In the data rows, the value 128 means zero.
What is the hidden score of each row? Scores go from 0 to 30, and 15 is about the middle. The score is a weighted sum of the row's numbers plus the product of two more (or one squared), each taken from its middle value.
[123  80 143 170 120 131  83 130 143  78  68 187 176  88 129  95 113 170  49 126 137 151 101 125 104 148 129 166 126 110 107] ~ 13
[137 207 136  80 100 173  98 160 120 160 135 129 158 114 133 111  87  88 150 117 153 163 185 104 129 114 167  66 176 181 169] ~ 12
[127 143  99 108 156 117 146  98 116 168 180  88 104 157 122 160 148  88 177 143 109 113 119 132 158 125 118 127 143 116 129] ~ 8
[135 192 149  88  86 172  94 165 129 146 119 143 176 104 137  94  83 104 122 109 155 163 188 104 119 111 164  74 160 177 159] ~ 15
[133  96  95 154 184  82 164  69 127 131 140 125  97 159 101 174 168 133 139 168  94 100  81 150 139 143 104 174  75  89  82] ~ 16
[111  61 132 172 130 104 116 144 142  85 107 136 154  95 139 121 142 171 106 120 100 112  89 136 122 141 101 171 136 108 114] ~ 15
[135  99 108 153 140 127 124 157 127 116 138 127 104 119 120 126 137 141 130 146 120 119 113 140 136 135 121 139 133 141 139] ~ 15
[ 99 101 149 114 121 122 121 147 125 122 109 110 187 152 150 135 140 176 139  91 122 112 130 125  91 159 100 145 137 100 109] ~ 22
[131 180 132  81  87 174  71 166 126 148 127 123 192 117 135  98  82 106 145 128 152 172 177  95 124 114 175  68 222 178 171] ~ 7
[119  70 111 164 184  79 185  36 128 125 158 116  38 171  86 166 184 106 150 182 112  81  74 163 140 139  95 179  87  70  94] ~ 8
[143 182 125  93 111 170  93 113 127 149 123 151 135 139 101 118  90  82 136 167 167 175 166 111 126 117 182  78 177 173 154] ~ 12
[134 103 120 154 143 116 150 119 134 118 142 132  86 122 111 131 143 122 114 149 121 111 115 141 134 128 118 145 108 125 133] ~ 12
[126 111 130 140 124 102 163 141 136 129 159  92 112 112 147 131 147 127 126 103 101  96 127 129 139 110 104 136 112 117 135] ~ 17
[142 134  70 117 183 111 144 117 117 171 171  92 100 180 108 179 155 122 179 177 102 111 107 140 150 148 119 137 117 125 114] ~ 11
[129 125  85 115 166 102 155 131 115 162 178  77 130 157 131 177 159 134 184 141  81  99 110 135 153 134 104 137 134 117 114] ~ 16
[141 105 108 153 146 128 125 140 129 120 133 136  96 119 116 131 135 139 118 157 129 124 116 141 134 136 128 142 118 138 133] ~ 16
[152 185 122 100 100 188  63 171 126 144 115 158 158 109 119  97  73 108 107 151 172 189 174 105 126 124 186  74 180 192 170] ~ 14
[126 134  95 104 152 122 130 129 108 166 163  88 142 172 130 167 146 129 173 141 107 116 118 127 144 147 120 131 149 121 119] ~ 15
[123 162 135 108 128 128 131 101 124 147 142 113 120 124 131 130 130  84 161 117 122 123 134 128 139 115 121 115 140 126 130] ~ 10
[130  96 110 156 156 104 123 118 130 116 124 141 134 130 123 144 145 153 108 145 106 119  91 138 131 147 109 167 108 106 102] ~ 16
[132 135  80 111 166 111 141 127 111 169 178  83 126 160 125 175 152 124 189 149  90 107 111 134 158 136 110 134 141 131 123] ~ 13
[124  75  94 168 202  56 182  53 123 124 130 133  97 178 107 192 189 162 137 158  72  85  52 163 138 157  78 204  38  57  45] ~ 20
[131 135 107 122 157 108 138  56 125 138 118 147 119 171  93 165 138 114 154 174 120 138 104 134 133 130 142 135 121 110  89] ~ 12
[122 146 170 118  81 133 130 173 150 120 128 110 154  80 163  90 106 123 101  74 130 125 167 103 115  97 127 100 135 143 155] ~ 13
[127 207 230  92   1 224  33 202 154  79  25 225 245  23 151   2  11 122  13  54 228 220 241  70  59 100 210  43 187 208 187] ~ 17
[122  82 133 173 158  83 155  60 140  90  83 178 133 136 109 146 154 162  86 136 110 114  79 147 107 145 103 189  43  71  60] ~ 20
[122  73  82 148 192  87 129  75 110 141 129 128 135 194 126 185 168 181 118 152  97 119  44 147 143 178  95 205  86  56  59] ~ 11
[118 119 142 142 142  99 152  65 129 113  94 162 130 134 118 139 143 132 124 122 115 118 107 142 114 128 111 157  77  95  79] ~ 18
[146 115  90 137 177 113 127  59 139 134 106 146  96 194  72 170 139 132 142 225 141 145  93 136 119 151 148 144 108 106  88] ~ 15
[129 163 141 107 112 144 117 109 121 125  84 171 155 138 122 120 105 125 116 120 150 159 145 122 111 124 152 108 118 137 112] ~ 18
[105  66 151 175 145  69 174 104 143  89 108 139 135 106 143 136 168 169  95  96  83  78  90 146 112 138  71 193  56  72  76] ~ 23
[137 150  93 108 152 122 138 136 112 170 169  92 131 152 126 161 140 120 169 141  99 118 128 128 147 130 123 121 130 136 124] ~ 15
[127 130 140 123 106 124 131 170 142 124 136 109 159 102 153 112 120 137 122  99 113 119 148 113 122 111 123 117 139 139 142] ~ 14
[149 169 123 100 108 189  91 155 123 148 129 141 110 138 102 108  90  97 131 164 186 169 178 116 123 129 183  72 176 186 180] ~ 17
[147 155 103 117 141 148 103 134 124 146 134 137 135 135 114 133 112 115 123 157 137 153 135 122 138 136 153 113 140 151 136] ~ 12
[118  72 117 169 169  78 157  99 134 105 122 137 131 131 127 155 168 170 109 128  84  94  75 146 125 152  83 193  69  77  76] ~ 17
[141 122 120 130 135 147  70 105 118 118  72 186 170 167 119 131 100 171  56 149 163 193  90 114 121 164 162 155 114 102  86] ~ 15
[124 120  94 115 173  97 171 117 100 159 163  87 113 181 132 182 172 146 195 126  88  90 107 150 141 152  89 151  92 103  95] ~ 23
[119  82 120 153 156  86 191  94 126 138 186  82  50 146 128 153 178 108 144 126  99  73  91 151 154 117  87 165  96  83 126] ~ 8
[108 157 163 116 110 126 135  83 128 121  95 148 132 114 133 113 122 102 150  99 132 128 137 131 113 111 123 118 117 116 114] ~ 11
[134 119  76 123 188  94 160 106 114 164 170  93 116 180 121 189 168 140 173 152  79 102  92 146 157 149  99 157  98 103  89] ~ 16
[112 105 162 143 116 103 167  78 138 123 164  97  67 111 144 115 149  77 118  95 127  95 113 132 147  96  99 146 116  88 140] ~ 5
[149 153 113 115 121 184  99 183 113 142 133 130  83 138 112 115 107 120 146 158 176 153 163 131 124 140 161  85 162 182 179] ~ 29
[119 109 114 136 168  80 178 104 127 144 162  91 111 145 138 167 174 131 166 118  74  79  99 147 141 133  78 164  81  87  93] ~ 16
[106  57  79 164 230  17 239  51 115 154 195  53  67 184 135 219 240 141 212 129  18  18  30 180 162 152  16 227  25  28  41] ~ 21
[125 150 110 107 148 119 140 101 118 158 158 104 119 147 121 152 138  94 174 140 110 120 127 131 151 122 122 121 137 127 123] ~ 13
[115  75 143 168 154  90 140  72 129  80  53 196 157 152 125 140 149 199  65 115 118 129  69 144  93 162 105 200  38  56  42] ~ 20
[128 131 107 101 121 157 145 182  87 154 167  87  62 187 140 145 140 144 176 118 152 125 146 142 148 131 139  98 152 154 169] ~ 24
[155 185 143 104  93 194  64 111 142 122  75 197 139 123  81  90  59  92  85 191 213 208 178 103 100 120 216  65 178 185 159] ~ 19
[127 121  80 122 179  89 168 119 116 166 184  73 113 165 130 183 171 128 182 138  75  88 103 143 155 141  89 152 103 107 100] ~ 19
[141 164 107 102 127 147 121 148 120 159 166 107 118 135 120 133 117 100 148 142 130 137 152 120 144 118 148  97 152 159 153] ~ 11
[158 202 113  81 102 192  56 159 124 161 117 150 169 129 122 108  66 110 107 148 177 202 172  94 130 126 196  68 177 186 161] ~ 9
[111  55  80 137 193  91 204  92  87 160 212  48  13 240 120 206 212 136 201 150 104  56  71 173 163 160  76 179 103  65 116] ~ 18
[135 123  78 120 175 111 128 110 111 164 166  95 126 165 121 168 153 133 168 154  94 119  92 137 157 149 109 151 127 111 110] ~ 5
[117 122 111 127 165  91 169 100 119 148 152  98 117 153 131 167 167 131 179 118  82  87 104 147 139 137  87 156  86  96  93] ~ 16
[127 132  97 106 152 127 127 125 106 160 150 108 145 180 131 164 141 137 154 133 118 128 114 128 141 150 124 137 133 113 111] ~ 16
[147 161 128 114 115 156  91 121 128 129  92 180 159 130 112 115  90 129  88 148 159 179 141 112 117 134 172 108 132 149 122] ~ 14
[134 212 189  87  42 196  78 174 144 126 108 155 168  57 150  46  51  74  81  82 190 183 217  85 108  80 187  48 184 197 196] ~ 8
[136 107  74 138 195  78 166  62 120 149 144 116 103 195 103 198 172 142 166 179  85 108  71 150 146 145 107 170  77  84  69] ~ 14
[124 128 178 146  83 137 131 143 151  88 108 154 131  63 141  72 104 109  67  93 150 133 158 114 112  98 136 116 122 143 157] ~ 14
[122 125 110 119 145 107 142 136 126 145 153  94 149 137 136 150 146 136 152 121  97 106 123 130 136 136 105 138 124 119 116] ~ 18
[129 112  93 132 166  91 174 118 122 156 186  78  93 151 130 170 168 119 166 134  84  86 107 144 159 127  93 150 105 103 115] ~ 17
[121 118 109 127 163  86 175 117 126 148 162  80 120 147 143 164 169 135 171 114  77  79 108 142 140 133  78 154  89  97 101] ~ 16
[143 153 126 119 126 152 111 112 131 136 125 151 114 131  95 118 107  95 119 165 158 152 145 122 129 123 162 105 142 151 142] ~ 9
[111  70 123 153 166  81 158  63 107 100  69 172 145 201 130 175 165 216 101 112 111 123  55 155 108 173  95 209  27  42  27] ~ 26
[111  73 130 156 133  66 184 151 145 110 157  68 128 121 164 145 171 167 145  97  67  71  98 133 135 112  73 162 107  91 113] ~ 18
[116  98 100 143 185  77 178  35 126 145 163 107  72 171 101 179 181  97 179 167  88  87  77 152 151 135  93 169 104  74  83] ~ 8
[143 117 193 170  72 187  87 108 158  57  55 232  69  67  76  39  71  89  16 165 233 179 169 124  86 107 196  97 141 166 182] ~ 20
[119 114 137 148  94 181  12 146 130  86  66 176 165  77 137  68  84 134 110 138 168 184 100 119 121 152 153 126 228 147 160] ~ 15
[128 129 158 137  64 169  72 203 144  90  95 152 175  65 146  65  80 138  94 105 155 162 162 105 117 109 162  89 203 182 181] ~ 16
[137 139 105 127 145 126 134 108 127 139 145 131 112 135 109 144 133 106 137 153 124 127 128 132 139 125 133 124 126 134 126] ~ 15
[116  67  91 157 191  64 173 104 123 134 161  91 122 160 131 185 189 165 158 136  56  70  66 155 144 155  67 196  80  68  76] ~ 18
[121  77  76 154 210  46 207  78 116 150 179  79  91 176 124 206 208 144 184 140  44  53  58 165 156 150  51 201  53  60  62] ~ 23
[115  75 144 167 130  87 154 138 149  92 124 123 143  94 147 125 153 163 101  99  93  88 104 135 119 127  87 168  95  98 108] ~ 21
[133 143 104 116 135 135 111 147 121 148 151 107 148 136 130 143 126 125 155 138 114 130 132 124 145 131 133 117 160 144 137] ~ 16
[141 147  73 107 175 111 151 123 112 177 183  81 113 170 117 182 155 117 188 159  88 109 113 135 160 138 112 132 123 126 116] ~ 12
[134 139 121 128 133 128 132 116 130 130 132 140 127 121 115 132 124 116 120 141 127 132 134 129 131 123 135 126 121 134 125] ~ 15
[123 141 139 123 124 113 153 119 135 139 158  99 117 110 139 126 135 102 137 101 113 108 134 125 140 110 109 127 116 119 134] ~ 11
[125  99 121 137 147 119 164  93 117 140 175 100  53 157 113 146 155  92 144 146 135 101 117 143 150 121 120 138 127 108 144] ~ 11
[125 109 128 141 138 120 112 121 129 112  99 155 159 136 125 136 128 159  92 131 125 139 105 130 118 151 127 158 101 106  91] ~ 20
[140 153 117 116 136 142 120 111 123 141 133 143 128 139 108 136 114 106 127 158 136 147 139 124 132 125 152 109 131 146 128] ~ 15
[117 101 149 147 110  93 168 158 148 109 146  90 129  97 163 118 146 150 117  82  98  89 128 123 131 103  95 141 112 113 134] ~ 16
[123 123 134 130 119 108 154 152 140 129 152  90 132 106 153 124 138 133 129  94 104 103 136 122 132 111 107 131 124 124 135] ~ 13
[131  72  98 172 160 110 156 142 123 109 152 118  58 135 117 144 166 148 140 155 112  93  93 161 142 143 101 160 100 122 132] ~ 18
[ 96 149 231 140  65 135 122  24 142  47   0 255 163  91 122  67  89 124  74  78 185 174 136 130  61 107 154 124  81  99  69] ~ 25
[ 98  82 162 169 144  60 199  82 146  99 130 110 103 105 149 137 179 132 124  79  79  59  91 150 122 120  53 187  48  59  85] ~ 19
[104 114 159 108  88 162  64 148 128 115  83 145 227 130 147  99  96 156 105  99 158 160 140  99  96 151 145 121 206 122 135] ~ 15
[136 139 116 121 130 146  92 138 126 134 121 147 158 130 125 129 110 133 109 141 135 153 128 119 131 140 147 125 145 140 128] ~ 13
[118 148 152 120 119 116 148 105 136 134 145 110 120 108 144 120 134  94 137  99 123 112 132 126 132 108 109 126 118 114 134] ~ 8
[126 102 118 127 111 131 171 183 102 132 175  71  50 164 151 138 150 150 153 102 136 105 129 140 155 108 126 114 141 138 171] ~ 19
[129 144 122 110 122 133 122 160 125 143 143 103 163 124 138 132 120 126 144 119 114 129 148 116 129 124 131 110 153 143 139] ~ 17
[118  96 132 152 140  89 165 128 140 117 147 104 128 110 139 139 158 144 125 107  87  86 110 134 130 124  87 158  96 100 111] ~ 18
[125  85  74 142 183  75 174 123 117 149 182  71 104 164 131 189 185 152 190 145  60  74  78 151 158 143  79 171 109  96 100] ~ 17
[161 160 143 133 102 189  59 131 145 105  64 209 132 103  87  80  63 118  52 185 207 204 161 110 103 131 205  88 146 181 158] ~ 17
[124 167 198 119  56 175  73 151 144  87  43 210 207  66 139  54  61 135  38  78 183 185 183  97  74 114 174  94 137 159 139] ~ 19
[142 168 163 124  89 168  81 100 143  97  59 216 159  97 105  77  70 111  57 141 189 190 162 109 101 114 188  97 131 159 131] ~ 13
[140 103 118 158 150 130 137 113 129 116 128 145  64 134  94 132 139 122 113 177 147 122 116 149 128 140 135 139 112 130 135] ~ 19
[141 153  93 105 146 138 130 150 113 166 172  97 119 151 123 154 132 112 169 147 115 126 140 128 152 129 133 107 143 154 144] ~ 16
[122 145 120  99 133 136 124 149 113 153 141 102 161 154 137 146 130 141 157 117 120 124 142 122 126 143 126 117 144 130 127] ~ 17
[147 201 141  81  73 208  41 162 117 143  86 180 200 127 129  88  47 121  73 122 203 224 182  87 116 127 211  68 185 183 161] ~ 16
[128 146 132 108 112 152  92 153 121 135 118 139 178 125 135 120 103 132 115 119 136 154 149 111 118 135 147 112 155 148 136] ~ 17
[133 137 101 116 149 124 123 129 118 151 148 113 147 148 128 150 134 130 142 136 112 127 121 126 139 140 126 135 128 127 116] ~ 14
[131 177 168 111  81 164  99 140 141 116  96 172 164  81 130  78  81 103  85 105 168 165 181 105 107 104 163  88 143 166 151] ~ 14
[130 137 132 121 102 149  98 172 135 120 127 129 162  98 136 107 105 133 121 119 134 143 147 114 128 118 145 104 173 159 156] ~ 12
[154 173 130 110 102 194  74 157 131 132 111 165 118 121  98  94  76 105 104 173 197 186 180 112 115 126 194  69 173 195 177] ~ 23
[112  78 106 163 196  48 206  60 123 132 162  99  87 159 122 188 204 138 167 135  59  56  63 167 145 143  57 201  48  52  58] ~ 21
[150 129 100 124 151 113 118  61 127 124  59 181 141 213  99 166 116 181 102 186 151 188  81 124 121 144 173 146  87  97  54] ~ 17
[129 140 163 126  86 144 113 169 148 108 115 144 158  72 146  86  98 126  83  93 141 142 169 107 112 104 141 104 143 158 157] ~ 15
[118 100 107 141 174  71 186 107 125 144 165  83 113 146 138 175 182 143 168 118  64  71  94 149 141 138  70 174  73  84  88] ~ 19
[142 137 120 136 137 129 116  98 136 124 101 167 129 133 101 134 117 128  98 160 141 150 119 130 124 132 150 134 107 128 107] ~ 14
[128 145  89 106 164 113 151 122 110 167 165  94 120 165 130 169 152 128 183 135  94 111 120 137 148 136 112 130 114 121 112] ~ 13
[109 169 214 115  58 147 123 139 152 103  86 146 157  54 169  57  94 102  98  43 156 134 179 110  92  96 121  97 117 136 149] ~ 13
[143 143  97 121 150 138 115 136 123 149 149 121 122 140 114 145 126 120 137 160 127 137 126 129 145 136 140 122 134 146 134] ~ 12
[135 125 129 142 129 130 133 126 134 121 132 137 109 109 118 123 125 112 104 135 134 127 131 129 130 117 134 125 122 135 138] ~ 15
[125 114 153 156 115 118 143 118 144 100 116 152 125  89 128 106 127 123  85 115 128 118 131 130 118 114 119 140 101 123 127] ~ 17
[114  29 110 176 168  95 213 118 104 117 190  74   0 187 114 166 204 145 155 145 126  53  80 179 152 139  80 177  90  84 145] ~ 19
[145 198 147  91  86 185  77 142 131 131  96 174 172 107 116  90  66  99 100 128 178 188 184  98 116 110 191  68 166 183 157] ~ 12
[115  80 136 158 138  75 179 132 143 112 149  90 120 108 154 136 167 154 125  98  77  74 107 137 134 117  77 165  87  93 110] ~ 18
[136 146  97 109 147 120 138 142 121 164 170  89 142 147 131 153 138 120 167 135 100 115 132 126 148 128 120 119 135 135 128] ~ 15
[130 124 113 124 116 151 112 183 110 127 134 109 108 121 139 123 125 143 177 128 132 132 132 138 138 125 136 102 179 167 164] ~ 16
[129 147 134 116 120 121 146 142 133 149 161  94 123 115 147 125 130 106 135 106 118 116 143 119 142 108 120 117 128 131 142] ~ 12
[146 179 135 105  97 175  95 143 128 139 123 153 137 106 113  98  82  91 107 143 173 171 178 108 127 108 179  75 167 181 170] ~ 12
[115 124 221 145  15 184  46 211 171  43  32 204 238   4 158   9  44 157  12  61 186 185 191  82  68 101 172  87 196 177 180] ~ 14
[120  94  79 147 199  60 198  78 118 160 192  71  78 174 120 197 199 123 189 146  57  62  75 158 164 136  66 183  75  73  84] ~ 16
[144 169 104 100 129 153 117 158 118 160 159 113 127 134 119 132 112 108 147 144 133 143 157 120 147 122 153  95 161 168 159] ~ 10
[140 191 164  91  50 190  81 203 143 131 120 138 172  69 147  69  61  97  91  97 175 176 211  88 119  86 186  49 195 205 198] ~ 14
[123  48  89 181 192 104  69  59 127 107 100 143 121 161 124 156 158 172 106 172 113 142   0 149 150 195  89 227 121  47  73] ~ 9
[134 126 105 129 125 149 111 176 119 129 139 120 115 118 130 119 124 137 155 137 130 134 131 132 140 129 136 111 167 161 159] ~ 11
[116  76 102 151 163  93 128 119 124 122 140 106 149 140 133 157 162 156 153 137  81 102  75 137 139 153  89 176 136  93 100] ~ 12
[125 114 135 135 102 123 142 176 138 114 144 100 129 101 152 112 128 142 126 103 117 112 141 122 137 102 125 117 147 145 157] ~ 15
[114  54 110 179 187  49 213  55 135 116 170  99  50 145 117 173 202 119 144 138  72  51  63 165 151 126  58 201  53  52  86] ~ 20
[136 175 113  87 121 157 109 155 109 164 141 119 155 150 131 132 109 122 149 124 136 150 159 116 134 132 151  95 152 158 141] ~ 15
[ 94 126 210 143  94  97 164 110 156  98 100 120 127  67 176  87 141 120 118  39 113  86 133 130  97 105  72 146  71  85 117] ~ 11
[145 174 134 103  90 184  99 178 121 142 141 130 124 107 126  97  86  94 119 131 173 164 186 113 132 108 175  68 179 193 190] ~ 17
[136 160 115 109 127 134 129 143 124 153 158 111 132 128 131 134 122 107 142 129 121 130 148 121 141 121 137 107 140 151 142] ~ 15
[118  85 150 166 111 100 159 150 147  94 131 124 118  83 147 108 143 141  92  97 108  94 121 131 123 108 100 150 101 115 131] ~ 21
[128 155 176 128  83 151 109 124 146 102  87 179 152  73 127  80  89 104  74 102 162 154 166 113 102 101 153 104 128 149 141] ~ 15
[110  72  82 130 203  64 192 104 112 162 177  52 110 209 132 210 208 168 213 139  57  53  73 158 137 171  54 189  87  63  76] ~ 16
[146 180 149 108  79 185  81 176 136 124 115 159 151  82 125  80  69  99  87 125 177 177 188 100 120 106 184  68 174 194 182] ~ 14
[113 128 109 117 161  97 154  59 117 156 163  93 101 156 130 164 164  82 199 138  91  99  93 144 157 128  95 147 133  89 105] ~ 6
[125 119 208 171  86 136 107  34 160  41   0 255 146  78  90  64  83 124   7 132 193 181 128 124  65 113 170 143  75 107  83] ~ 18
[127 113 129 135 104 127 132 178 135 113 136 107 134 100 146 112 125 145 128 109 118 117 139 122 135 109 127 115 155 148 154] ~ 15
[121  57  81 165 198  60 209  94 118 140 201  69  41 169 119 194 209 134 172 151  66  51  65 171 163 138  65 190  72  72 100] ~ 20
[124 123 115 132 156  96 167  95 125 142 160 108 104 136 128 156 158 107 156 126  94  95 109 142 144 122  97 149 101 104 109] ~ 15
[150 184 111  89 119 177  94 155 121 162 140 134 135 136 109 120  92  93 140 160 161 168 170 110 133 126 177  73 172 185 163] ~ 11
[135  83 114 176 145 122 118 141 136  97 109 152 103 111 117 124 137 156  98 153 126 122  97 144 127 144 120 158 112 127 126] ~ 18
[141 200 171  96  54 200  58 184 140 118  89 185 190  62 133  53  47 103  65 107 191 198 210  88 104 102 199  55 183 202 182] ~ 13
[110  87 124 139 156  93 155 119 119 127 125 114 153 154 142 160 164 174 139 107  94  96  97 140 117 157  84 174  90  84  82] ~ 22
[139 148 149 131 107 148 111 117 140 113 107 168 130  99 112  99  99 102  87 137 156 153 151 121 119 115 157 109 129 149 141] ~ 14
[141 164 121 108 118 153 105 151 127 144 132 136 149 116 127 118 104 112 121 135 140 150 155 115 132 124 154 100 151 163 146] ~ 13
[125 139 207 145  50 159 112 161 160  77  91 173 137  33 141  39  79 101  37  80 178 149 185 104 102  86 155  95 139 157 176] ~ 14
[145 188 143 101  74 225   0 170 130 124  73 176 162  81 132  56  45 104 104 142 210 224 157  99 122 141 194  71 227 195 194] ~ 16
[134 152  87  99 145 127 133 147 116 170 170  83 142 152 127 161 134 116 178 142 105 123 132 122 154 126 131 108 153 145 134] ~ 18
[128 134 139 129 108 126 142 151 137 129 153 113 120 104 143 111 124 117 116 105 125 116 146 121 134 105 127 116 133 140 150] ~ 13
[139 162  91  98 151 131 132 123 116 170 171  99 124 156 120 159 133  98 179 153 112 128 137 127 152 128 135 110 148 143 131] ~ 13
